Each named turn below is shown by a few rows before and after it. Which turns, in which order, take the first row of each later pair to the second? The first pair is answered.
dabi:
[  4.7 -11.8   6.6   0.5  -6.9  17.6  -3.8  -1.8  13.7 -13.5   0.3  -6.2
   5.2  -1.5   6.0  -1.4   9.1  -6.3 -14.7 -10.4   5.1 -12.1  -8.4 -12.2
  -0.9   1.6   2.5  -0.1 -15.5] -> [  8.6  -3.6   4.0  -1.7 -11.7  17.7  -5.7   4.7  17.0 -15.2  -3.8  -3.5
   7.6  -3.5   5.5   1.1   1.1  -0.2 -17.9  -4.2   4.1 -18.5  -4.7  -9.5
  -1.5   7.4  -0.4   1.2 -17.0]
[ -2.0   4.2 -15.6 -10.5  -0.1   6.7   3.3   1.4   1.3  -5.5   3.8 -14.6
 -20.0  -9.0  -4.1   5.3  28.3   2.6   5.0  -3.6   8.5 -16.3 -11.2  18.6
 -14.4  22.3 -18.4  -5.9   3.9] -> [  0.1  10.1 -12.2 -12.3  -3.1   5.1   3.4   4.6   2.8   1.6  -2.2  -9.2
 -13.3  -9.0  -0.8   7.4  23.3   3.9   8.3  -1.2   6.1 -25.9  -9.5  25.7
 -14.1  18.7 -15.5  -8.0   0.9]
[-20.3 -24.7   9.3   8.1  27.9 -44.7  16.4 -26.8 -50.3  20.3  40.7  -9.4
  -9.1   6.9  -1.6  -6.3  25.2 -18.1   6.4  -6.6  15.6  29.6 -13.2 -24.7
 -26.4 -19.2  -6.7  14.3   3.0] -> [-37.6 -18.4 -36.1  10.7  16.2  -0.2  -4.5 -39.5 -35.9  30.7  34.4  -9.4
   5.3  -2.4  -2.2   7.9  27.4 -18.7   9.9 -25.9   5.6  29.2 -11.5 -31.1
 -12.0   5.8 -18.7  12.9 -17.0]
[ 4.9  5.7 23.9  1.2 -2.2 -8.1  0.8  6.8  5.5 -8.0 -3.3 -0.6 12.3 -3.0
 -0.9 -8.3 -8.3  0.4 -8.2  9.0 -1.3 -6.5  4.2  4.8  6.0 -2.6 -2.5 -0.9
  9.3] -> [  5.8  -4.8  23.2   4.6   3.1 -10.0   2.2  -0.2   0.3 -11.6   7.4   1.4
   4.2   1.9  -3.9 -12.8  -1.1  -3.0  -5.5   5.1  -2.2   0.3  -0.1  -7.3
   6.3  -5.6   1.2   0.4  10.4]
batil:
[ 19.3   0.4  11.0 -13.0  11.9 -37.9  18.0   4.9 -17.4  14.3   9.2  17.4
 -13.7  -0.1  -7.7  18.2   0.9  21.8   5.8  19.4 -12.2 -26.4 -14.1  12.8
 -12.9  -3.8 -10.6  10.6  -8.6] -> [  1.5   8.6  33.7   4.0  -4.1 -30.6  23.0   7.5  -8.0   8.1   8.1   8.7
  19.0  -0.3  -2.7  -0.6 -20.1  21.8 -13.3  21.3  -2.8 -24.9   4.3  15.7
   9.5  -5.5   1.7   7.6 -10.9]
[ 12.5  -5.5  25.4  11.8  21.1   8.4   5.8  -5.4  13.7 -19.1  17.7  -1.4
  -0.4 -11.6  -1.1   4.3   8.9  12.8  -0.4  12.5  -0.8   8.7  -5.3 -24.2
  -3.1 -24.8  -8.3  -8.9 -35.3] -> [ 15.7   3.9  28.3   1.5   6.6  17.3   7.3  -3.5  29.0 -37.2   5.6  -4.3
  -3.8  -3.3   4.2  -0.6  -3.5  11.2   2.8  10.5 -12.4   5.4   7.5  -8.8
   7.2 -24.4   8.0 -13.7 -20.6]
[-14.2  -3.2   0.7  13.2 -12.9 -23.6 -17.6  -2.1 -18.7   5.8  18.5 -13.8
  12.4  19.6 -10.2  -7.8 -37.4 -12.8 -11.4  -6.9   1.3  24.1  19.0   8.1
 -12.0  25.9   3.7  -1.5  13.2] -> [ -0.5  -1.6 -13.9  -4.7  -1.6 -23.4 -23.6  -3.0 -19.2   3.9  16.6  -7.1
  -8.8  25.0 -14.4   2.5 -29.3  -9.2   3.2  -9.0  -6.6  23.9  12.0  14.6
 -23.7  28.9   1.5  -0.8  27.4]
Pagol:
[ 37.8   8.2 -22.5 -38.9   6.8   3.2 -16.7  14.2  18.2 -17.8 -21.5   5.5
 -43.9  15.2   1.6  12.0   6.4   6.1  23.0   9.6 -27.4 -13.6 -13.7  21.3
 -21.7  10.0   8.8  -3.0  25.1] -> [ -3.4  17.9 -48.4 -38.2  -1.5   1.6 -11.5  -0.9   6.2   6.3 -19.0  -2.3
 -28.1  12.5 -10.0   7.8 -12.1  -1.8  26.5   2.2 -16.3   1.6  11.4  32.3
 -19.9  17.4   4.1  -5.6  34.4]
[ 48.5  -3.6  14.9   2.2   9.5  11.8  -9.4  15.4  22.6 -15.9   6.1   1.4
 -15.8  -8.0  15.6   4.6  26.3  19.0  -4.4  20.4 -16.0 -20.7 -32.7 -17.0
  -0.3  -9.0   8.0   2.2 -10.1] -> [ 22.5  -8.7 -30.4 -16.1  18.9   2.8  -7.8 -12.0  -3.5   2.5  14.0  -3.3
 -45.6   4.2  -3.1  14.1  29.2   3.6  21.8   4.5 -10.2   8.5 -22.9 -18.6
 -29.1   0.7   0.3   3.4  11.6]
[  1.6  -7.7   4.2  -8.6  -1.7  31.7  -4.9  -0.2   9.2  -7.6   5.0  -3.7
  -9.1   3.0   7.9  -5.5  13.0 -13.0  -0.5 -11.5  -5.3  -3.2 -10.5 -11.9
   8.6   4.0   1.7  -3.4   0.3] -> [ -7.3  -5.6  -3.2  -9.6  -5.8  30.2  -5.0  -8.3   7.4  -0.3   4.7  -6.2
 -12.6   7.1   3.5  -7.4   5.6 -16.1   2.2 -15.5  -5.7   2.9  -6.2  -8.7
   1.8   5.8  -3.7  -3.9   6.3]
Gekap:
[ -8.6  12.0  16.5  -4.0   1.8 -15.0   1.0  17.1 -17.8   3.6  -3.6 -11.9
   7.3   0.1  -0.3  -1.6 -14.8   5.7  -2.4   9.1   6.1   1.3   3.9  19.2
  -6.3   1.0  -0.5   1.1   9.1] -> [ -3.6  10.0 -17.5  -0.1  -3.0  16.1 -14.3  10.5  -1.2  10.2  -5.0  -8.2
  12.5 -11.0   0.5  10.6  -6.7   7.1  -0.8  -2.0   3.4  -6.2   2.7  12.4
   0.2  18.5 -11.7   2.1  -7.5]
[ -5.9  -5.6  -6.3   1.0   2.0 -31.3  12.5  11.3 -15.1  21.1  13.2   4.4
  -0.8 -22.0  -5.6  15.2   1.1   0.9  -8.9   7.6  -3.7  -2.3   2.4  -4.2
  -0.2  -9.3   8.1   1.3  -1.8] -> [-13.4  -7.8 -27.6  -1.6  -2.4  -5.3   5.2   0.8  -6.2  17.5  11.9   2.8
  -5.3 -24.7  -5.0  21.5   6.6  -3.8  -1.4  -3.3  -8.5   2.5   1.6 -10.8
   0.8   1.5   3.3   0.0 -11.2]
[  5.3   6.0   8.6 -11.6 -27.3   3.2   4.2  -6.3  25.0 -28.3 -19.4  -0.5
 -34.9  14.7  -8.1  -6.5  -9.2  13.4  13.0  -2.1  -5.0   3.2  -1.9  12.8
  -9.5   6.5  19.1  -3.1  33.1] -> [ 21.2  15.1  12.7 -10.5 -27.5  -5.1   8.9  18.1  29.5 -14.1 -28.1  14.0
 -23.7   3.4  -4.9   8.2  -7.7  30.0  -4.4  10.7  -4.3 -23.2  -9.4  21.9
  -8.6   4.4   3.6  -2.9  15.5]
[  2.4 -20.3   0.6  15.0  11.2  19.3  -6.1 -22.6  -7.5  -0.1  10.4  -8.8
   7.9 -13.2   5.7 -26.3   7.7   9.7  -8.1  -7.7   6.8  22.3  18.4  -4.8
  17.9 -10.3 -15.1 -18.9  -0.3] -> [ 14.6 -14.2  18.3  14.0  12.9  -0.6   2.3  -7.9  -6.9   3.9   9.5  -7.5
  10.2 -12.2   7.8 -26.6   2.3  12.9 -16.6   6.1  10.9  13.6  18.0  -0.3
  15.7 -15.2 -16.6 -20.8  -1.1]

(2 to 3 turns a pair)
[ -5.1  -1.5   6.2 -18.9  -7.5   8.6  -2.4   1.7  15.1  -4.2  -9.6  12.7
   7.8  15.1   7.2 -28.0 -16.6   5.2 -18.2  35.7  13.5  -4.3   4.9  22.8
  18.9   2.4 -19.0  10.5  23.4] -> [  8.7 -11.5  18.4 -23.8  10.3   8.9  -3.7  -5.8  12.1 -20.1   0.7   7.6
 -17.3  20.9  10.6 -31.3   3.0   2.0 -10.2  29.0   8.5   0.7 -12.5   5.6
   7.9  -2.9 -13.8  13.2  25.4] : Pagol dabi
[  0.4  11.8 -17.9   6.5 -25.9   2.0  12.8   0.2   9.3  30.1 -20.2  17.0
  19.0 -14.1   2.4  24.5 -48.1   7.6 -13.5   7.3   7.0  -9.4  -1.4   8.7
  16.8   8.6 -18.2 -21.6 -20.7] -> [ 12.7   7.6  13.4  15.1 -28.4  16.9  12.6   1.2  30.7 -12.8 -22.6   3.7
  12.0  -3.3  15.7   1.3 -48.4   6.4 -17.0   7.3  -4.2 -10.5  -4.5   5.9
  34.1   5.8   9.6 -22.1  -8.2] : Gekap dabi Pagol
[ 12.6  13.3  30.8  21.4  -3.5  -8.3  18.9   6.3  14.0  14.7   0.6  -7.5
   8.9  -1.3  17.1   2.4 -13.3  33.8 -21.6   0.8   0.2 -20.7 -12.5  14.4
  -8.2  -3.3  10.9  -5.6   0.4] -> [ 17.7  16.8  -8.8   1.8  -6.3  12.0   3.9  -3.6  32.2   4.3 -12.9  -8.7
 -13.1   1.5  17.8  14.6  -4.7  30.7  -0.8  -9.2 -17.6 -22.4 -10.9  21.6
 -13.6  12.7  11.3  -8.9  11.9] : batil Gekap dabi
[-13.5   9.0   7.5   2.7  -0.4 -31.7  12.3  -2.1 -27.9  16.9   5.4   8.3
  18.2  -7.9  -2.8 -11.9 -21.2  -0.4  -5.8  17.3   8.1  17.3  14.7   2.7
   0.4 -14.3  -3.8  -4.1  12.7] -> [  3.0  13.2  -4.2   1.6  -0.2 -22.9   2.3  12.0 -15.3  23.9  -4.7  17.1
  29.2 -18.6   1.2   3.9 -17.6  10.4  -8.5  22.4   7.2  -8.7  11.4   8.3
   0.9  -8.1 -18.7  -3.0  -1.8] : Gekap dabi
[ -8.1   1.2 -11.0 -21.4  -1.8 -17.9   5.4  -4.2 -13.8  12.0  -4.8   2.8
  -1.5  15.3   1.7  -6.0 -28.7  -2.0  16.6  -2.1   0.0  18.1  22.3   6.0
  -3.3  -7.5   4.4   5.1  30.7] -> [ 21.9  -2.4  30.0   1.2  -0.3 -13.5   2.6  16.9   2.5   7.6  -5.3   9.8
  26.1  -2.5  21.3  -7.1 -18.6   9.4 -12.7   7.1   4.9  -9.4   1.8  -4.9
  12.9 -19.1  -3.6   5.5   1.7] : batil Pagol Pagol
[ 25.0  -6.0  12.0  11.7  -1.2   5.4  -6.6  11.7  12.7   1.9   4.9  11.5
  13.3 -13.8  11.1  10.5   7.8  13.7 -18.5   0.2  -2.4 -32.1 -15.0  -4.3
  13.5 -11.1  -9.4   8.2 -26.4] -> [  3.9   0.0 -45.2  -9.2   1.0   1.5  -6.1  -6.2  -8.4  31.0   3.4  14.7
  -4.4  -7.2  -4.0  23.2   5.2   3.6   5.9  -7.2   6.7 -11.4   4.2   4.2
  -7.4   0.5 -21.0   9.0 -11.5] : Pagol Pagol dabi
[  3.2  -5.8   5.5  21.3   4.5   1.8  -2.0   1.2  -2.5  15.2  10.0   1.6
  23.3 -10.0   6.5  12.7   8.8   8.2 -16.8  -5.6   4.6  -7.0 -20.5 -19.7
   3.6   2.0 -10.3  -5.4 -33.0] -> [ -1.2 -13.0 -13.5  12.6  10.1  -0.8  -1.5 -13.5 -18.0  20.9  17.1  -0.3
   2.4  -5.5  -1.5  16.3  19.4   1.4  -1.4 -15.1   6.0   7.0 -25.6 -19.4
 -11.4   2.1 -10.6   0.4 -22.1] : Pagol Pagol
[-22.5   2.1   0.0   3.5 -21.8 -27.1  23.0  16.7 -15.2  40.5   8.2  -3.1
  22.8  -9.3   4.6  20.0  -9.2  -5.0  -8.8   6.3  17.6 -11.0  -3.7  22.2
 -13.7   1.1 -14.1 -22.6   2.0] -> [ -2.5 -24.7 -27.1   0.7  -8.6  22.1  -1.5  -2.0   6.9   5.4   9.1  -5.2
 -11.3  -9.4  21.4  27.4  37.1 -10.2  10.2 -18.4 -11.6  -5.6 -39.1  -6.5
 -13.4  18.5  -5.0 -14.3  -4.9] : Pagol Pagol Gekap
[ 16.0  -2.5  35.4 -10.3  -4.8   1.3   4.8  20.3  25.0 -40.0 -13.6  -5.1
 -24.3  20.8  20.0  -6.0   8.4   5.7  -0.9  22.5  -5.3 -18.5 -15.5  -6.9
  13.3  -9.3  31.0  -0.6  14.9] -> [  6.5   3.3 -21.7 -44.9   4.7 -21.0  11.6  16.1  -8.5  11.4 -11.1   8.8
 -43.2  19.8  -2.6  25.3  10.3   4.7  18.7  22.0   2.6 -16.1 -10.2   5.6
 -29.3  -2.6   2.1   4.3  19.6] : Pagol Gekap Pagol
[  3.7   9.4   0.2  21.5 -15.6  38.5 -11.4   4.2  39.7 -26.3   0.3   2.3
  12.0  -8.9  22.8  -9.4   7.8 -17.0  -5.5 -10.4  -3.4  -3.2   4.6  -4.5
  33.4  25.9  17.6  -9.8 -15.9] -> [ 31.9 -12.3  12.0  22.9  19.9   8.7   0.5   6.4  12.8 -12.2  18.0  13.3
  -8.6 -14.5  25.2   4.8  37.7  -7.9  -8.2  -1.4   6.0 -10.7 -34.7 -22.8
   0.7   9.0  -1.2   1.1 -33.5] : dabi Pagol batil
[-21.3  15.4  10.5  -2.8 -12.8 -11.1  16.7  -2.7  -5.9   6.0  -3.4 -14.7
   3.3   4.9  -9.0 -17.4 -22.0  -8.9  -4.1   5.4   5.4  20.4  26.0  19.2
   7.9  -0.6  12.7  -6.9  21.7] -> [ 31.7  -8.1  26.6  -4.5  18.4 -18.1   9.4   6.7  -9.5  -7.7  11.4  -6.9
 -28.0   1.3  -2.1   0.7  21.9   2.5  -2.1  10.9  -2.8  -4.0 -23.5  -7.2
 -11.1  -5.8   3.0   6.2   4.3] : Pagol Pagol batil
[ -3.5 -18.8 -34.1   1.5  -0.6 -11.7 -14.2 -11.9  22.2   9.1 -16.2   7.4
 -15.8   5.2  -9.5  -7.5 -11.9  -6.1  18.2 -15.4 -10.8  22.3  12.8   3.7
 -11.5   9.3   3.2   2.2  12.0] -> [ 21.5 -11.3  -3.4  17.3  -6.6  -6.5 -17.1  13.4  40.0  -6.0 -28.4  12.1
   4.4  -5.1   4.4  -9.7 -14.1   8.5  -1.4   2.0 -17.8  -6.3   5.9  12.7
   3.6   4.8   4.6  -2.1  -3.0] : dabi Pagol Pagol
[ 24.5  -0.8   5.1  -9.5  18.3 -25.4   5.5  12.7  -8.4   8.6  -2.6  10.8
 -15.1  -8.4   0.5  10.7  12.0   7.4  -8.7  12.1  -1.5 -15.9 -20.5  -0.1
 -22.5 -10.4 -12.2  -2.3   0.3] -> [ 22.9   8.4  15.0 -14.5   4.6 -13.7   3.7  20.1  14.1 -19.8 -17.2   4.2
 -12.6   2.6   3.5  -5.4  -4.1   5.0  -3.6  11.2 -12.6 -18.2   1.7  16.7
  -7.8  -7.6   8.9  -7.2  18.7] : batil batil
[-27.1   1.8 -31.5  23.8  -5.8   2.2 -10.3 -19.9  -5.7  41.9   7.2  -1.1
  25.9 -13.9   4.4   5.1  -7.2 -13.1  -5.4  -1.1  22.3 -12.0   6.0  -3.2
  -4.0   9.1 -16.1   7.3 -21.2] -> [ -5.5   4.1 -52.5  -6.7   3.6   4.7 -19.6 -19.0   0.5  28.6  -6.4   1.8
 -19.7  -6.6  -3.6  13.3   9.9 -13.6  16.7  -5.6   2.4 -14.0   1.5   8.3
 -24.8  18.2 -10.6  10.3  -0.3] : batil batil
[ 30.0   3.0  25.6   3.7  -7.8   2.4 -12.9  23.0  14.3 -19.2  -7.8   2.3
  26.7  -0.5   9.0   5.3  -7.3   3.0 -16.2   2.6  -6.7 -13.1 -11.8   1.0
   9.0  -9.7   7.5  -0.2  -4.9] -> [ 20.7  -8.4  -9.6 -16.8  13.2 -16.6  -4.2  -3.9 -17.9  -4.6   5.8   3.9
 -19.6  13.6  -2.3  12.4   4.5 -10.6  11.7  -9.5  -7.2  18.3 -19.8  -6.4
 -26.2  -9.6   6.2   4.5  17.6] : dabi batil Pagol
[-12.6   4.4  -8.0  16.5  -6.4   9.6  -4.0   5.1   2.2  17.0  -2.1  11.6
  21.3 -14.0   2.7   7.9  -8.6   9.1 -13.4   6.3  10.2  -1.8   6.9   2.4
   9.4   0.3 -17.1  -3.8 -24.4] -> [  2.8  -8.6  19.9  24.0   4.4  16.2  -6.7   0.8  14.3 -24.2   5.8   1.5
  -0.6  -3.0  15.2 -12.9  12.0   4.7  -9.0   5.1  -1.8   5.2  -8.9  -8.4
  16.0  -6.5   9.4   2.4 -10.4] : Gekap Pagol Pagol
[  5.8  -6.3  -6.3  -9.9   6.6  15.1  -3.5  -9.0  18.3 -24.8 -10.3 -13.2
  -7.8   8.0   8.4   8.1   4.8  -2.3  11.6 -14.1 -12.3  -7.9 -15.9 -11.2
  -0.5  13.2   0.0   1.9   8.9] -> [-13.5  14.6  -6.1  -9.8 -10.9   6.8   6.4   0.1  14.0  -6.6 -18.7  -6.5
  20.7   2.7  -2.4   5.3 -29.6   2.4   0.0  -3.4  -5.3 -14.5  14.7   8.2
   7.2  13.2  -2.2  -6.3  12.4] : Pagol Pagol dabi
[-22.8  12.1 -16.8  -5.2 -15.6  15.0 -10.0  14.1  -6.4  21.5 -16.3  17.4
  43.4 -10.8  -4.3  -0.4 -17.9  -4.9  -5.7  -5.0  -4.3 -28.3   8.7  10.4
  19.5  14.1 -32.2  -4.0 -13.4] -> [  5.9  15.2 -18.1 -25.7 -12.6  26.5 -15.0  21.6   9.7  -2.5 -26.2  24.5
  15.0  -1.7   0.6   0.9  -7.6   2.8   2.2  -2.2 -23.0 -41.3  -1.4  20.8
  17.9  16.0 -23.0  -2.9  -1.1] : batil Pagol
[ -2.4 -10.2 -32.8 -11.7 -39.3  23.9  -2.3 -15.4   3.5  -9.2 -23.5 -27.8
   0.8 -18.4 -14.1   0.7   9.1 -20.8   8.8  -6.1  -6.2  -1.1   1.1  26.9
   0.8 -16.9   2.5  24.4  11.3] -> [ 16.9  -2.7  -7.9 -11.3 -42.2  12.5  -0.2   3.0  14.1 -15.5 -33.3 -21.7
   9.3 -21.4 -11.4  -0.2   4.4 -10.8  -0.7  11.3 -10.1 -16.2  -1.0  34.9
   6.2 -20.5   6.9  23.1   9.4] : dabi Pagol
[ 27.9  14.7  16.1   6.5  14.0 -22.3  13.8  30.0 -11.8  18.1  -3.6  14.5
   7.8 -13.9   5.5  16.5  -2.3  14.8 -12.2   9.6   0.5 -20.5 -15.8  16.3
  -6.5 -12.5  -3.2   1.7  -2.2] -> [ 11.5  -0.1 -39.2  -2.6  21.5  13.7  -6.9  -9.2  -7.8  13.4  -1.4   9.0
 -18.8 -14.0   0.2  29.4  21.0  -2.4  14.2 -24.1 -11.1  -3.0 -22.3  -0.1
 -12.6  12.5  -6.4  -1.8   0.5] : Pagol Gekap
[ -5.9  -1.6   1.8 -15.2  10.3 -31.6  13.7  -3.4 -26.3  12.3   8.2   0.0
  -4.8   2.2 -14.1   9.1 -11.3   0.9  10.0   8.4  10.9  10.3   4.3   4.6
  -9.3  -8.8  -6.0  10.3  14.5] -> [-19.2  -7.0  10.1  -4.8   6.4 -22.4  15.1 -13.4 -23.4   4.7  16.3  -6.2
  -2.7   7.9 -10.6  -5.3 -10.8  -6.0   9.3  -2.2  12.8  25.0   5.8  -4.0
   0.3 -10.2   4.3  11.2  12.7] : batil dabi
[ -8.5   7.8 -36.9 -17.8  -6.4   7.7 -10.5  -0.2   5.9  15.2  -0.4   7.2
  -3.5  -3.9 -31.3   3.2   6.6  -1.4  26.0 -22.5  -3.8   8.7  10.8  10.0
  -6.9  13.4   1.7 -21.4   1.3] -> [  0.6  12.1 -35.8 -17.8  -9.2  12.0 -14.4  12.3   8.0  20.0  -5.9  17.0
   3.2 -11.7 -26.5   8.8   8.5   7.8  20.1 -16.7  -4.6  -8.0   7.0  11.0
  -4.3  17.1  -5.1 -23.3 -11.2] : Pagol batil
[ 23.1   9.3 -23.9   6.5 -29.4   4.0  -3.7 -17.6  28.6   4.1 -14.9   8.6
 -41.1   6.2 -13.2   0.4  21.8  18.9  16.6 -18.3 -23.9  -6.9  -4.3  -3.4
   9.5  27.0   0.1   8.1 -23.9] -> [ 32.0  -0.3   6.3  25.6 -17.9 -14.1   5.4  -5.0  16.8  18.0  -4.9  14.5
 -17.8  -5.6  -6.7   4.3  24.9  28.0  -1.4  -6.7 -10.2 -19.5 -20.2 -16.9
   8.2  12.9 -14.7  10.4 -40.9] : batil dabi Pagol
[ 16.7   0.6   0.0  -8.6   6.5  27.6 -10.5  13.5   6.6  -4.7 -11.5  21.9
  14.5  -2.9  13.3  18.7  -2.5  22.0  -2.1 -18.8   3.7 -19.3 -25.6  -4.5
  15.5  11.7 -11.4   6.5 -26.8] -> [ -5.8 -12.7 -18.4 -20.8  14.2  28.3  -7.6 -15.6  -6.1  -9.6   2.6   9.9
 -17.7  14.8   4.4   7.2  -1.2   0.1  17.6 -29.6  -2.9  16.6 -21.4 -10.7
   3.5  19.4   3.7   6.3  -5.6] : Pagol Gekap dabi
[ 13.2  -7.0 -27.4   3.7   3.8  12.7  -9.0  -6.8  10.9   9.6   7.1   8.1
  -3.3 -12.5   0.9   5.6  25.8   0.7   2.1  -5.1  -2.5 -10.2 -15.2  -8.1
  -0.9  14.4 -10.5   2.1 -15.3] -> [ 14.9   7.1   4.1   4.7   2.7 -22.9  10.6  13.9  -6.2  21.7   5.2  14.0
   7.5 -13.0  -3.9   2.9   4.7  11.3  -5.8  16.2   9.9 -20.1  -3.5   5.0
  -7.0  -4.3 -10.4   3.4  -8.5] : Pagol Gekap Gekap
[-16.5  16.6 -25.7 -33.3  -4.9   0.6   0.7 -14.0  11.8 -13.2  -4.9 -16.6
 -41.3  18.5   0.4 -13.1  11.6  -7.3  36.6 -12.6 -18.2  14.4  27.8  16.0
 -26.8   2.6  17.1 -12.0  32.5] -> [ 21.4  10.8 -30.2 -29.0  17.0  -2.7  -4.9   5.2   7.7  14.2  -5.7   1.2
 -38.4  -7.2   4.9  19.3  41.0  10.6  25.8  -3.2 -18.2 -20.1 -10.3   0.0
 -44.4  -0.9 -13.2  -2.4  -6.1] : Pagol Pagol batil
[-15.8 -18.4  -4.4  21.9   6.3  30.1   8.3 -24.0   2.5  15.8  21.5  13.9
  11.0 -19.3   9.7 -20.8 -19.9 -11.2 -15.7 -14.7   5.1   1.6   3.9 -20.2
   3.6   1.3   7.9  -5.6 -18.0] -> [  3.6  -8.0 -32.6  -3.8  10.3  33.7  -5.4 -10.2   7.6  26.8   3.6  23.8
  -3.2 -28.0   6.8   2.9 -11.3  -3.2  -5.0 -10.6  -4.8 -19.3   0.0  -6.0
 -12.4  13.0  -3.0  -3.5 -15.4] : batil batil dabi
